In the rows, 128 means zero.
One turn moves each row of this set onto another row. After a few examples, where does it send each row asked below?
q256: [145 123 150 126 123 120 128 143 156 108 107 119 122]
q201: [141 142 151 127 149 136 145 145 110 105 172 144 116]
q145: [111 142 130 116 143 118 152 134  81 121 171 134 125]
q775: [144 122 140 129 114 118 118 137 151 118 100 124 143]
q182: [147 106 129 120 120 118 107 130 158 112 110 137 135]
q872: [114 130 126 112 147 126 144 137 100 122 184 139 109]
q345: [111 132 125 117 146 127 143 129  92 121 182 144 110]
q766: [147 111 131 130 119 127 108 133 160 116 114 134 137]
q327: [112 145 134 116 142 119 155 140  86 122 168 127 128]
q434: [134 134  96 137 104 125 123  92  96 122 121 121 100]
q989: [143 115 138 118 119 107 115 135 153 115 103 128 139]
q362: [138 148 152 127 146 132 150 147 103 104 166 136 124]
q718: [144 108 137 120 121 112 110 136 160 115 110 135 130]
q866: [111 146 130 127 138 131 151 130  83 123 172 134 126]
q310: [116 137 129 126 141 139 145 137 102 126 186 136 115]
q189: [131 131  94 132 107 121 120  92  97 120 121 125  96]
q628: [129 122  87 141 117 121 117  95 100 127 119 120  99]
q296: [145 118 147 124 124 121 122 143 161 110 114 126 114]
q156: [103 126  99 110 115 108 143 115  95 132 136 145 157]
q592: [132 130  89 144 113 121 124  99  98 130 115 117 105]
q96: [109 111  91 119 117 132 129 111 115 136 162 161 137]
q336: [111 134 129 106 147 114 151 137  93 119 174 134 118]
q39: [145 120 149 121 125 117 124 142 158 108 108 123 120]
q927: [146 120 139 134 114 127 115 138 159 121 109 127 140]
q978: [139 136 147 118 153 128 142 142 111 101 172 147 112]
q840: [116 148 133 129 137 134 155 138  92 128 177 128 126]
q854: [129 123  88 136 117 115 120  94  97 126 116 121 100]
q861: [147 124 149 127 123 125 126 142 159 111 109 121 119]
q892: [111 128  95 134 109 143 136 114 111 140 157 150 150]
q222: [139 139 152 112 153 118 147 144 104  99 164 143 116]
q810: [111 140 127 129 139 138 146 132  92 125 181 139 117]
q409: [105 113  92 103 123 109 133 112 107 130 150 156 140]
q910: [132 134  93 135 105 120 125  92  94 122 118 121 103]
q693: [148 121 149 127 124 125 123 141 162 108 113 124 117]
q439: [147 119 135 129 115 118 117 134 150 113 100 127 151]
q472: [139 145 153 117 149 122 152 144 100 101 158 137 124]
q733: [129 129  88 138 116 116 123  97  95 125 112 115 105]
q30: [132 132  95 132 105 118 123  92  94 120 119 122  99]
q931: [147 110 135 130 119 125 108 134 161 119 115 132 131]
q567: [149 119 135 134 114 130 114 135 153 117 109 129 147]
q858: [146 112 134 118 121 110 113 134 150 111 102 130 141]
q593: [108 134 126 112 146 118 144 132  86 117 175 140 114]
q44: [107 136 100 127 108 127 147 119  99 139 140 142 161]
q697: [132 131  93 136 104 123 119  92  97 123 124 123  98]
q594: [131 129  86 145 115 124 121  94  99 129 119 120 103]

q766 turns into q858
q434 turns into q189
q145 turns into q810
Now find these:
q989 turns into q927
q201 turns into q222
q840 turns into q872
q44 turns into q96

One turn moves each row of this set onto another row. After a few examples, where does it send each row asked below?
q286: [ 93 174 145 148 110 111 138 175 128 103  93 116 122 159 128 167 121 145
  86 110  97 167 108]
q753: [100 165 150 202 102  95 149 179 113 121 117 135 123 154 148 136  97 123
  95 122  69 135 117]
q7: [ 98 175 151 188 105 103 133 162 122 105  93 138  98 140 105 155 128 143
 112 130 105 112 114]
q815: [119 104 158 140  89  96 158 178 125  84 131 159 128 137 117 123 119  96
 121 109 115 136 114]
q578: [ 94 124 144 195 137  87 162 200 118 125 111 146 112 140 167 155 106 106
 117 121 102 119 133]
q366: [110 157 155 145 101  84 129 176 110 156 117 122 110 118 111 115 156 121
 110 117 131 135 112]
q195: [107 105 137 143 109  94 169 166 113 165 123 131 116 119 115 124 158 119
 105 124 136 132 108]
q323: [126 116 131 140 139 141 150 145 140 122 131 139 131 169 146 165 129 119
 102  89  78 151 119]
q283: [ 98 107 131 185 140 109 133 174 150 119 147 144 102 170 141 162 122 124
 100 117 133 119 144]
q982: [108  89 151 176 114  72 156 191 119 123 122 125 107 126 147 156 138 123
 107 109 145 127 113]
q847: [100 116 131 132 115 117 169 156 144 115 108  98 149 153 139 162 130  97
  85  73 104 140 104]
q811: [ 70 164 127 130 110 122 144 159 128 125 109 135 131 130 108 166 136  90
 126 112 101 167 131]
q291: [111 104 151 153 119 158 151 146 117 108 116 130 129 184 152 150 133 120
 104  99  92 136 111]
q965: [ 76  97 121 143 114 130 159 165 134 114 122 106 146 163 137 157 131  80
 110  91  97 120 118]
q827: [102 142 115 149  95 108 149 140 120 143 141 133 107 114  90 147 146 120
 114 125  98 143 109]
q954: [ 80 162 162 183 116 142 143 136 137 132  91 130 137 141 153 127 129 109
  97 113  86 127 137]
q633: [106 176 122 161 125 102 135 166 127 147 115 134 101 122  90 138 132 129
 135 126 104 131 129]
q905: [ 95 153 145 163 145 109 142 193 133 143 110 138 122 187 151 136 120 136
  78 132  94 132 132]
q903: [ 89 148 121 156 148  98 148 124 124 126  96 104 107 137 156 139 124 139
 107 117  88 114 120]
q354: [103 159 158 203 110  93 155 188 132 130 101 142 124 144 128 112 110 138
  98 126 113 110 140]
q916: [107 113 147 147 123 103 151 201 111 112  77 135 106 163 150 150 141  91
 109  96 130 133 143]
q467: [102 157 149 168 111 140 138 130 156 114 141 109 134 132 104 155 128 137
 101 112 104 129 108]
q351: [ 98 177 134 168  97 130 164 140 108 120 100 138 106 129 113 151 116 120
 101 132  83 135 104]
q365: [120 111 136 167 113  88 178 149 135 107 104 173 117 160 133 117 127  96
 117 105 108 122 140]
q399: [112 124 143 123 129 116 157 152 141 141 121 127 152 164 144 156 144 104
  81  88  75 142 108]
q352: [106 140 141 121 137 132 159 164 140 144 131 123 129 145  93 149 147 109
 112 134 119 107 109]
q120: [131 111 140 133 115  86 146 202 127 123 132 108 122 169 103 138 143 120
 103  99 134 137 115]
q155: [ 93 104 162 168 110 125 156 148 130 127 116 131 115 154 131 139 138 104
  96 109 175 122 123]
q114: [ 99  97 130 161 112 147 159 163 124 121 129 109 144 184 142 126 117 106
 109  91  94 136 124]
q232: [ 87 140 135 128 129 104 127 156 120 119 138  90 124 117 137 136 113 135
 117 124  85 131 102]
q948: [ 92 133 147 188 113  81 132 202 136 122 131 155 114 118 137 137 130 104
 117 121 122 109 153]
q173: [110 130 126 186 119  72 151 124 135 113 105 133 107 170 147 127 137 128
  97 102  90 116 132]
q800: [110 135 154 161 109  95 148 183 124 120 105 128  98  95 127 142 138 118
 114 104 163 127 129]
q78: [103 125 158 110 114 122 159 182 115 114 125 124 136 115 125 116 104 110
 121 128 108 137 101]
q468: [ 87 132 144 154  87 106 148 152 128 151 141 122 146 141 104 116 142  94
 110 100 136 161 127]
q825: [ 96 130 137 195 109 101 123 177 134 110 109 129 123 154 155 142 124 107
 108  82  90 156 161]

q365 turns into q815
q283 turns into q155
q633 turns into q7
Now find these:
q323 turns into q291
q352 turns into q467
q195 turns into q827

